rotation steps, each row followed by its count of steps
The counts run from 0 to 307.
[-10.4  18.3  23.6  -7.0  21.9 -40.9 -22.6  -9.3 -16.0 -30.9 -38.9  -7.7]	272
[ -7.5 -41.0 -21.3  14.0   3.9 -14.8 -12.9 -41.0   0.4   7.1  43.3   8.7]	285
[  0.8 -19.8  26.4 -18.3  13.2 -18.3 -21.0 -39.2 -21.0 -39.8  21.4  -8.9]	12
[-14.6 -34.8 -36.4  23.0   4.2 -21.4  -8.7 -21.1   8.2  20.4  41.0   8.4]	126
[-10.6  -7.2 -17.4  28.1  -3.0 -28.1 -12.8  18.3  -6.3 -36.2  30.1 -37.3]	287
[ -6.5  -9.1 -11.6  44.7  -6.9 -29.1 -20.2 -10.2  -8.3 -40.4   7.2 -31.7]	101
[-11.2   2.3  10.9   1.1  23.6 -34.4 -21.3 -42.6  -6.0  -1.7 -40.5  21.4]	164
[-13.1  -0.6   5.1   2.2  24.4 -33.8 -20.9 -42.5  -2.9  11.1 -37.9  26.1]	137
[-22.7  21.9   3.6 -33.2  33.7 -45.1  -5.8  32.3  -3.3  -0.2  -8.8  -3.0]	166
[-17.8   3.5   7.4 -47.6  31.3 -33.4  -3.8  27.3  -6.8  -4.5  27.7  -6.6]	197
[-15.9 -17.8  -6.9 -40.1  25.9 -22.8  -1.7   9.1  -0.9  11.2  51.6   4.7]	146
[-14.3 -14.9 -17.5  -8.5   9.3 -25.3  -4.1  25.0  -2.9 -12.5  58.2 -23.4]	96
[-17.6   3.0 -29.5  33.4  -0.1 -37.1 -10.8  31.5   1.5 -18.8  17.4 -30.9]	209
[-25.4   6.7 -12.3 -24.0  35.8 -40.7  -5.6   3.7   6.0  35.2 -13.7  25.5]	138
[-22.0   9.7   2.6 -47.0  35.7 -37.5  -3.4  24.6  -2.4   9.4  14.7   5.2]	88
[ -9.9 -10.1 -13.7  47.6   1.6 -31.9 -24.6 -39.3  -1.2  -9.5 -23.8   2.1]	24
[  0.6 -25.7   4.5  15.7  -2.0 -15.7 -20.2 -34.0 -16.6 -43.4  30.3 -21.8]	43
[-24.7  -6.9 -36.3  27.2  15.1 -36.3 -11.3 -11.1  12.4  34.4 -10.2  19.7]	25
[  0.8 -28.6   6.0  15.1  -1.8 -16.9 -20.6 -35.1 -16.8 -42.1  31.7 -19.5]	284
[-20.6  25.7   7.8 -28.5  31.9 -44.8  -8.7  31.5  -5.7 -10.3 -13.9  -7.7]	139
[-18.4  -1.7   3.2 -48.3  32.3 -32.9  -1.9  21.2  -4.7   4.7  32.2   1.4]	224
[  1.1 -28.6  15.8  -3.6   6.0 -15.9 -19.5 -38.7 -20.8 -43.0  29.9 -14.6]	148
[ -6.8   2.7  27.3 -16.1  25.1 -32.4 -23.3 -39.4 -15.7 -19.3 -30.6  11.7]	86
[-16.1 -20.0  -0.5 -44.1  31.0 -23.4  -4.1 -13.0  -2.8  21.3  36.9  22.1]	64
[ -9.5  15.3  23.6  -4.3  22.9 -38.7 -23.0 -18.6 -15.4 -30.3 -40.4  -3.3]	4
[-24.7  18.8  -1.4 -35.6  35.4 -43.3  -4.7  30.3  -1.7  10.5  -4.0   3.5]	193
[  1.6 -21.6  17.4  -3.3   5.1 -16.9 -19.4 -25.9 -21.2 -48.1  32.9 -22.9]	175
[-12.8   3.3   3.9  21.3  17.2 -36.3 -23.8 -39.1  -6.3  -6.6 -44.0  12.5]	296
[ -9.3 -11.2  -2.1  -8.4   7.6 -25.1  -8.8  19.5 -11.0 -38.2  49.3 -32.0]	283
[ -6.4 -17.2 -15.3  51.4  -4.2 -25.5 -24.8 -38.2  -5.3 -19.3  -7.7  -7.9]	156
[ -7.7 -10.3  22.0 -27.9  28.3 -26.1 -18.0 -47.9 -12.5  -2.6 -13.1  22.3]	168
[  1.0 -17.2  25.1 -17.2  10.7 -19.8 -18.6 -27.5 -22.8 -46.3  25.1 -16.0]	39
[-10.7  -2.3  -6.3  36.8   9.1 -33.9 -24.2 -37.8  -2.2  -8.2 -38.4   7.2]	160
[-24.2  -4.5 -44.1  28.1   8.5 -36.9  -5.8  25.5  13.4  18.1  18.5  -8.4]	49
[-21.6   1.5   1.3 -48.7  36.2 -35.1  -2.7  17.9  -1.6  17.3  17.0  12.4]	115
[ -3.3 -13.3   8.8  -4.3   4.6 -22.6 -14.0  -0.6 -18.0 -50.7  39.7 -32.4]	229
[ -3.5   1.8  34.5 -27.8  22.0 -30.1 -20.2 -22.1 -22.1 -39.8  -9.4  -6.9]	276
[-13.6 -18.5   7.8 -41.3  33.2 -25.4 -10.0 -31.3  -5.4  20.5  14.2  29.2]	223
[-17.0  17.7  17.9 -37.9  30.2 -40.3  -9.5  26.5 -11.5 -21.8  -1.8 -12.4]	7
[-13.5 -37.7 -28.0   2.7   8.8 -18.0  -6.3 -18.7   3.7  18.6  54.1   7.1]	231
[-27.4   5.2 -34.2  12.2  22.5 -42.6  -7.1  11.5  14.0  34.3 -14.1  16.2]	107
[-23.0  -0.2 -40.7  29.6   5.6 -37.8  -5.5  31.6   9.5   4.1  21.1 -17.7]	263
[ -7.9 -40.4 -10.8  -4.5   9.9 -12.8 -11.7 -40.6  -3.9   8.2  46.3  12.9]	149
[-25.0  11.0 -33.9  30.3   9.5 -41.3  -8.8  35.1   8.6   1.9   1.7 -17.1]	131
[-12.8  18.4   0.5  26.9   9.1 -43.0 -20.9   0.2  -7.9 -29.3 -38.6 -15.9]	268
[ -9.9  19.4  22.6  -8.6  22.6 -40.4 -20.8  -6.0 -16.6 -32.8 -36.0  -8.0]	31
[ -7.9  -1.2  22.7 -16.1  26.9 -31.3 -21.7 -44.3 -11.9  -8.3 -29.2  19.1]	59
[ -9.7   0.8  16.6 -36.0  20.9 -29.0  -9.4  18.3 -16.7 -35.1  30.4 -22.8]	11
[-17.8  17.4  14.4 -41.7  31.6 -40.8  -8.1  29.1  -8.3 -14.5   2.1  -7.9]	275
[ -0.8 -29.0  -6.5  32.9  -5.2 -18.3 -22.3 -40.2 -10.5 -33.4  22.8 -16.2]	152
[-17.6  -2.7   2.2 -19.2  32.2 -34.4 -13.3 -31.8   0.1  25.2 -21.9  34.7]	219
[-19.7   0.1  -8.1  -2.0  28.2 -37.1 -15.0 -30.3   4.0  30.9 -29.6  33.7]	83
[-19.3 -18.0 -34.6  10.8   6.3 -28.4  -2.8  22.0   6.8   5.0  53.1 -16.4]	18
[-25.7   5.4 -19.6  -5.1  29.3 -41.7  -8.4  -2.1  10.2  37.1 -19.4  27.0]	270
[ -7.0 -12.9   4.5  -6.2   5.7 -24.3 -12.2  10.0 -14.6 -44.4  44.3 -34.7]	256
[-21.4  28.3   0.6 -11.0  27.7 -49.3 -10.6  34.3  -2.3  -8.0 -23.6  -8.9]	3
[-11.6   5.8  -6.5  43.4   3.2 -37.5 -23.0 -15.1  -4.7 -31.4 -28.8 -17.9]	105
[-11.5 -38.5 -24.9   9.1   6.2 -16.1 -10.3 -30.9   2.5  13.4  48.2   9.7]	258
[ -6.0   0.9  24.4 -31.9  20.2 -28.5 -12.5   4.5 -21.2 -43.7  20.8 -23.3]	225
[-18.8  -9.3   1.7 -47.2  36.2 -29.8  -4.5  -5.8  -0.4  26.3  18.1  25.5]	169
[-27.4   0.1 -42.8  26.2  15.0 -40.3  -6.3  16.8  14.8  30.3   0.3   7.6]	212
[-16.0 -19.9 -14.2 -26.6  17.6 -23.5  -1.0  17.5  -2.0   3.0  60.7  -7.7]	255
[-22.2  28.1   0.0  -8.4  27.2 -47.3 -10.8  32.6  -3.3  -9.7 -24.1 -10.3]	244
[ -5.2 -40.3 -16.1  22.0   0.2 -14.1 -16.5 -48.7  -3.5  -3.5  36.2   5.3]	71
[-17.1 -14.1  -1.6 -46.4  33.0 -26.2  -3.3  -0.7  -1.8  19.6  37.0  16.7]	37
[-18.0 -10.3 -25.2  33.3  12.6 -34.6 -17.7 -33.7   8.8  24.7 -21.2  20.7]	79
[-18.3  26.2  13.8 -23.1  28.2 -44.0 -11.7  27.8  -8.9 -20.7 -19.6 -10.8]	112
[-10.2 -12.5 -16.6  48.6   2.2 -30.1 -23.6 -42.3  -1.1  -5.1 -21.2   3.0]	265
[ -9.9 -37.2 -28.9  33.0   0.2 -18.7 -14.6 -40.6   3.6   9.9  28.2   6.7]	180
[ -8.8  10.6  20.0  -0.3  21.0 -37.5 -23.2 -31.9 -13.4 -22.2 -42.9   6.8]	218
[ -8.3  -5.0 -12.0  50.1  -4.4 -31.8 -23.3 -18.2  -6.4 -33.8 -10.8 -22.2]	210
[-17.8 -16.6 -33.1   8.4   7.2 -26.7  -2.4  24.5   4.1  -0.1  52.9 -18.9]	259
[-15.9 -13.6   2.5 -43.9  33.9 -27.4  -8.3 -19.9  -2.3  24.7  16.3  28.0]	196
[-10.3 -28.1   5.2 -35.5  26.9 -18.9 -10.5 -36.3  -8.0  14.5  31.2  23.1]	118
[-12.7 -36.1 -32.5  27.7   2.5 -20.8 -11.4 -31.6   5.3  16.1  34.7   8.9]	153
[ -1.6 -37.7   7.6 -11.8  12.5 -13.2 -16.0 -51.6 -11.7 -11.5  35.5   9.6]	67
[-11.6 -11.2  15.6 -29.3  29.9 -26.5 -15.6 -44.7  -9.0   9.3 -10.3  28.6]	141
[-27.0  18.4 -11.4 -23.3  33.8 -45.2  -4.8  26.0   4.7  21.3 -12.5  11.6]	84
[ -8.0   0.4  20.7 -35.2  21.2 -28.8 -10.3  14.7 -17.3 -37.0  26.9 -23.7]	252
[-21.3 -16.0 -44.1  24.6   6.2 -30.6  -4.5  17.0  11.5  17.8  38.5  -6.3]	181
[-24.0  25.3 -14.7   4.5  22.1 -49.5  -9.1  37.5   3.9   0.3 -21.0 -10.6]	135
[-17.3 -27.0 -39.3  34.7   3.3 -23.4 -11.8 -21.6  11.0  24.2  20.2  10.7]	21
[ -2.2 -40.4  -2.1   5.5   3.7 -12.3 -17.2 -50.7  -9.8 -10.8  38.6   3.6]	203
[-15.0   8.6 -18.2  40.9  -0.3 -40.0 -18.1  18.1  -2.1 -31.9  -6.2 -31.7]	291
[-12.7 -15.7 -22.3  46.1   3.1 -29.8 -22.5 -42.5   3.7   4.0 -15.8   9.5]	238
[-11.0   9.1   9.9  18.4  14.8 -37.8 -24.8 -30.6  -8.7 -18.5 -45.9   4.2]	82
[ -8.5   9.3  29.1 -34.8  24.1 -33.2 -15.1   5.6 -20.9 -39.7   3.3 -17.3]	89
[ -3.9 -14.8  -2.5  14.9  -1.6 -24.1 -15.1   4.4 -13.2 -47.2  38.4 -35.7]	124
[ -6.4   7.1  31.9 -32.0  23.9 -31.9 -17.6  -6.0 -22.3 -42.1  -1.8 -13.8]	62
[ -8.4   1.0  -7.9  46.9   0.4 -35.1 -25.3 -25.6  -4.8 -25.9 -28.3 -10.8]	78
[-23.3  -6.7 -37.7  27.3  14.2 -35.4 -10.0  -8.2  14.2  36.1  -8.3  18.9]	266
[ -6.9 -21.0 -19.5  48.2  -3.1 -25.3 -23.9 -43.0  -1.8  -9.7  -3.6  -0.6]	129
[-10.9  13.8   2.3  31.4   9.4 -41.1 -24.4 -12.0  -8.7 -28.7 -40.0 -12.7]	241
[-21.3 -12.9 -42.0  22.5   5.1 -32.9  -4.3  25.3  10.4   9.0  38.8 -14.5]	154
[-28.1  19.0 -21.9  -3.7  27.1 -47.4  -7.3  29.6   9.2  21.6 -17.3   4.6]	189
[-17.5 -28.9 -30.1  -5.1  10.3 -22.3  -2.7   4.9   6.1  12.8  60.3  -1.7]	177
[-11.1  10.1  23.4 -38.8  26.7 -34.8 -10.8  15.6 -16.9 -33.8  10.1 -18.8]	116
[-13.0 -35.5 -18.8 -15.3  13.9 -17.0  -6.0 -20.0   1.8  15.9  56.0  11.1]	95
[ -0.8 -13.4  24.2 -17.7  11.1 -20.8 -17.6 -15.6 -22.2 -49.0  27.7 -22.8]	66
[-14.8  24.1  10.6   5.9  17.5 -44.6 -20.1   3.8 -11.1 -30.5 -40.7 -13.0]	163
[-27.7   9.9 -22.7  -3.9  30.0 -43.8  -7.6   8.9  10.9  36.4 -18.4  21.4]	243
[ -5.6 -19.7  23.5 -29.7  24.1 -21.2 -17.9 -49.4 -15.2  -7.7   5.1  19.7]	304
[-11.5  19.9  12.5  11.4  17.2 -41.8 -22.2  -9.5 -10.1 -29.4 -42.8  -9.1]	136
[ -9.3  -0.3 -11.8  47.9  -3.1 -33.4 -21.6  -6.9  -6.5 -35.7  -9.9 -27.0]	237
[-21.6  -8.7 -29.8  31.2  14.0 -34.4 -14.8 -22.6  10.7  31.8 -15.2  23.2]	52
[ -9.1 -20.3  13.7 -36.4  29.3 -22.3 -13.2 -43.2  -9.9  10.1  10.6  27.8]	9
[-14.4  -0.8  -2.5  20.0  17.2 -35.3 -22.8 -40.0  -2.3   4.2 -41.2  19.6]	269
[-23.2   5.9  -2.3 -39.4  38.3 -37.8  -4.3   9.9   3.3  29.4   0.9  21.5]	6
[-20.2  -1.1  -3.2 -21.0  33.5 -36.1 -11.0 -21.9   2.2  32.4 -17.3  34.0]	192
[-15.0 -31.2 -18.4 -20.5  17.1 -19.1  -2.9  -7.5   2.0  16.5  58.5   7.6]	68
[ -6.0   5.9  29.8 -16.9  25.3 -32.8 -22.5 -31.5 -18.2 -27.7 -29.8   4.1]	113
[-19.7  -4.7   0.9 -37.0  36.5 -32.9  -8.2 -16.2  -0.5  29.5  -1.0  31.3]	60
[  0.0 -25.7  23.5 -20.0  15.2 -17.6 -20.1 -48.7 -18.9 -28.2  20.1   3.1]	226
[-12.9  -5.8 -12.9  35.7   9.3 -33.7 -23.3 -40.1   0.3   4.4 -32.5  14.7]	133
[-13.8 -18.8 -27.7  43.5   3.4 -29.2 -19.9 -37.9   6.7  14.3 -10.5  14.0]	211
[ -2.6  -1.5  29.5 -30.5  19.3 -24.9 -15.6  -6.8 -22.1 -46.5  15.8 -19.8]	198
[-16.6 -11.9  -6.1 -41.8  24.9 -27.7  -0.7  17.8  -3.5   3.8  50.1  -2.7]	119
[-23.9   2.7 -16.1  -2.1  29.0 -39.7 -10.6 -14.7   7.0  36.9 -23.8  30.2]	297
[-18.9  12.8 -24.2  35.5   4.0 -42.2 -13.8  29.6   1.3 -19.2  -4.4 -28.5]	77
[-16.1  24.1  -0.9  20.2  13.5 -45.6 -19.2  16.7  -5.4 -26.7 -34.5 -18.5]	54
[ -1.6 -17.3  13.3  -2.7   4.6 -20.7 -16.3 -13.5 -19.8 -50.2  36.0 -29.2]	202
[-11.6  15.6   2.3  29.1  10.0 -41.7 -22.1  -9.1  -7.9 -29.6 -39.6 -13.1]	0
[-16.1 -13.8 -28.4   7.5   5.5 -28.3  -3.7  28.8   2.0 -11.0  52.5 -24.8]	232
[-20.6  13.6   6.7 -46.3  34.4 -39.3  -4.4  29.6  -6.2  -1.4   9.4  -1.7]	61
[-29.3  15.3 -22.2  -5.5  28.1 -44.9  -6.4  21.1  10.2  29.3 -15.4  13.9]	216
[-15.6 -19.4 -23.8  -8.5  11.2 -24.9  -1.8  22.9   0.1  -2.3  59.7 -16.9]	123
[-12.9  12.1  -7.6  40.4   3.4 -39.7 -21.7  -0.5  -5.8 -32.2 -28.1 -22.9]	132
[ -5.3   6.3  33.7 -30.7  23.3 -31.9 -18.9 -10.1 -22.1 -39.9  -4.3 -13.3]	303
[-16.2 -32.8 -30.0  -1.5   9.9 -20.9  -3.4  -7.0   4.8  18.2  57.7   3.5]	204
[-15.3   9.2 -19.5  39.6   1.4 -41.1 -15.9  22.3  -2.6 -28.8  -6.5 -30.2]	50
[ -5.7  -8.4  15.0 -23.1  14.3 -24.3 -12.6   9.0 -18.2 -45.2  37.1 -29.7]	120
[-14.6 -28.5 -36.1  38.6   2.8 -24.5 -14.0 -31.5   8.5  19.6  14.9  12.0]	48
[-12.8   0.9   0.3  20.2  17.2 -36.9 -23.8 -41.4  -3.3   1.7 -42.4  16.6]	28
[-16.2  25.6  17.5 -18.4  26.8 -42.9 -14.7  18.0 -11.5 -28.1 -25.6 -12.4]	85
[-25.1   4.1 -18.3  -6.1  29.9 -41.3 -10.0  -6.2   8.6  36.7 -20.8  28.3]	29
[ -6.7 -12.4   2.0  -5.3   4.9 -22.8 -11.7  12.6 -12.9 -44.5  44.5 -34.4]	15
[-20.4  28.3   4.4  -3.7  23.7 -49.0 -13.7  24.2  -6.0 -18.9 -31.0 -14.0]	217
[-11.2  -4.2  17.0 -16.6  26.9 -30.0 -20.0 -44.6  -9.7   3.3 -28.2  26.6]	32
[-16.5  -8.1 -18.6  34.5  10.6 -33.4 -20.1 -39.1   3.2  15.7 -28.3  18.4]	106
[-11.0  -1.3 -18.5  39.8  -4.1 -33.5 -16.3  15.0  -4.4 -36.0  12.7 -35.6]	155
[ -8.4 -36.6  -2.0 -21.7  18.5 -14.3 -11.7 -41.0  -5.7   8.5  42.3  17.8]	13
[-22.8   3.1  -8.7 -22.6  34.7 -39.3  -8.2  -8.8   5.4  35.2 -15.0  30.8]	165
[-23.6  26.9  -3.8 -13.7  29.1 -48.8  -8.7  34.6  -0.1   0.1 -20.5  -5.7]	271
[-13.5  -3.2   7.1 -41.0  23.9 -29.4  -3.7  26.5 -10.5 -19.0  39.4 -16.4]	306
[-24.6  19.8 -24.0  22.9  12.6 -46.6 -10.0  35.7   6.2  -5.2 -15.2 -18.9]	240
[-21.2  14.8   8.2 -43.4  35.2 -40.7  -4.7  29.9  -5.9  -4.2   7.6  -3.9]	302
[ -1.6  -5.9  32.5 -28.1  19.0 -25.3 -18.5 -19.4 -23.6 -45.9  12.2 -14.1]	171
[-20.9   0.9 -34.5  29.9   3.0 -38.1  -8.3  34.9   6.2  -7.8  18.7 -23.3]	236
[-14.1 -24.8   1.8 -40.7  28.5 -21.7  -7.4 -26.3  -4.9  19.1  34.3  23.5]	91
[-15.7  16.2 -10.9  36.9   5.0 -42.7 -20.9  11.3  -3.6 -29.2 -26.3 -24.6]	159
[-16.1   6.9  13.1 -46.3  29.7 -34.4  -5.6  27.8 -10.3 -16.2  22.4 -12.8]	170
[ -4.1 -28.3 -13.1  43.5  -6.2 -19.4 -22.8 -42.7  -5.5 -21.5  12.9  -8.4]	261
[ -3.9 -37.4   3.4 -19.2  16.2 -13.1 -12.7 -47.1  -9.0   2.3  39.4  16.0]	281
[-11.4  -7.9   1.3 -25.5  15.3 -26.7  -5.9  24.2 -10.8 -28.3  49.0 -25.9]	174
[-17.7  -7.1 -32.1  24.5   1.9 -33.1  -7.8  31.3   3.0 -13.2  37.2 -28.8]	100
[-26.9   8.2 -39.1  26.2  12.8 -43.6  -7.4  33.0  10.9  13.1   2.7  -9.0]	158
[-12.0   1.2  14.4 -38.6  22.7 -29.8  -6.7  21.6 -14.0 -27.9  34.2 -21.1]	279
[ -8.9  14.9  23.2  -2.1  22.6 -38.0 -24.5 -21.4 -13.9 -28.0 -41.1  -0.9]	245
[-12.7 -12.2 -10.5  -8.0   7.9 -25.2  -5.6  25.0  -6.4 -25.3  54.3 -29.2]	69
[ -0.4 -29.8  20.4 -23.1  17.9 -15.6 -16.9 -50.8 -16.5 -17.1  22.0  10.9]	199
[ -6.1 -11.2 -11.9  52.3  -5.1 -29.6 -23.6 -30.2  -5.8 -27.3 -10.3 -14.9]	183
[ -4.1 -12.6  -8.2  32.3  -5.4 -25.2 -18.1  -4.6 -10.9 -46.4  24.7 -35.8]	233
[-19.8  -9.5 -37.5  22.6   4.2 -31.7  -5.3  30.7   7.0  -2.1  38.8 -22.2]	127
[-27.4  18.1 -27.9  16.7  18.4 -47.0  -6.6  36.4   9.5   8.3 -12.4  -8.9]	26
[-14.1 -29.7  -7.8 -34.1  24.4 -19.6  -4.4 -16.2  -1.8  18.3  48.1  14.8]	200
[ -8.0 -41.6 -20.0  16.7   3.2 -13.6 -13.3 -41.7  -0.5   4.8  40.6   8.6]	44
[-23.5   2.1  -3.2 -39.3  37.2 -37.4  -6.7   1.5   2.6  31.4  -1.5  26.5]	274
[-21.8  -3.2   0.0 -47.3  36.8 -34.0  -3.2   6.0   0.4  22.6  17.3  18.9]	142
[ -9.7   4.9  16.6   1.8  23.7 -34.9 -23.6 -39.3 -10.5 -11.9 -43.3  15.0]	191
[-27.6  23.8 -18.4   0.1  24.7 -49.3  -6.6  35.8   7.1  11.8 -19.1  -2.6]	162
[-15.4  -3.3  -9.0  20.6  17.8 -34.9 -19.9 -39.0   1.4  15.4 -35.6  23.9]	242
[  0.9 -35.3  12.0  -7.1   8.3 -13.7 -18.3 -51.4 -15.8 -22.6  32.3   2.3]	94
[-14.7  -5.0 -24.9  24.6  -0.5 -31.8  -8.9  28.5   0.0 -24.6  34.6 -34.9]	73
[-10.6 -33.8  -5.7 -28.9  20.3 -17.1  -7.6 -27.0  -2.9  14.6  47.5  18.1]	227
[ -7.0  10.2  31.3 -19.7  24.7 -33.3 -22.0 -19.5 -19.4 -34.0 -27.5  -4.0]	140
[  0.4 -31.1  15.6  -4.5   7.6 -14.6 -21.0 -46.5 -17.7 -32.5  30.7  -5.6]	121
[ -0.9 -18.4  -4.6  33.5  -6.4 -22.8 -19.8 -17.8 -12.2 -45.6  22.2 -29.7]	206
[ -6.3 -21.7  19.7 -32.4  26.0 -21.7 -15.6 -49.0 -12.7   0.2   9.0  23.7]	36
[-17.8  19.6 -13.8  30.9   8.0 -45.9 -16.8  23.9  -1.3 -24.6 -21.6 -24.5]	186
[-11.6  -0.8  10.5 -39.1  23.5 -29.2  -5.8  23.7 -13.0 -26.3  37.5 -20.7]	38
[ -3.4 -22.4 -12.0  45.3  -6.4 -23.2 -24.2 -36.6  -9.3 -30.4   9.3 -16.5]	288
[-25.6  -7.7 -45.5  28.5   8.3 -35.6  -6.4  16.0  14.4  23.9  16.5   0.7]	76
[  0.1 -21.7   4.4  15.7  -2.4 -19.5 -20.5 -21.3 -16.2 -47.2  32.5 -27.9]	70
[-10.9  -6.1 -20.3  27.9  -2.4 -29.7 -11.9  20.6  -4.2 -33.2  31.1 -38.1]	46
[-12.8  18.9  23.3 -31.2  27.9 -39.3 -13.6  15.0 -16.4 -31.2 -10.6 -14.3]	221
[-22.9  26.3  -9.4   8.1  19.6 -48.5 -13.0  32.5   0.3 -10.7 -24.9 -15.9]	108
[-14.7  -3.1  -7.3  19.1  19.8 -34.5 -20.9 -41.0  -0.2  12.8 -38.1  22.9]	1
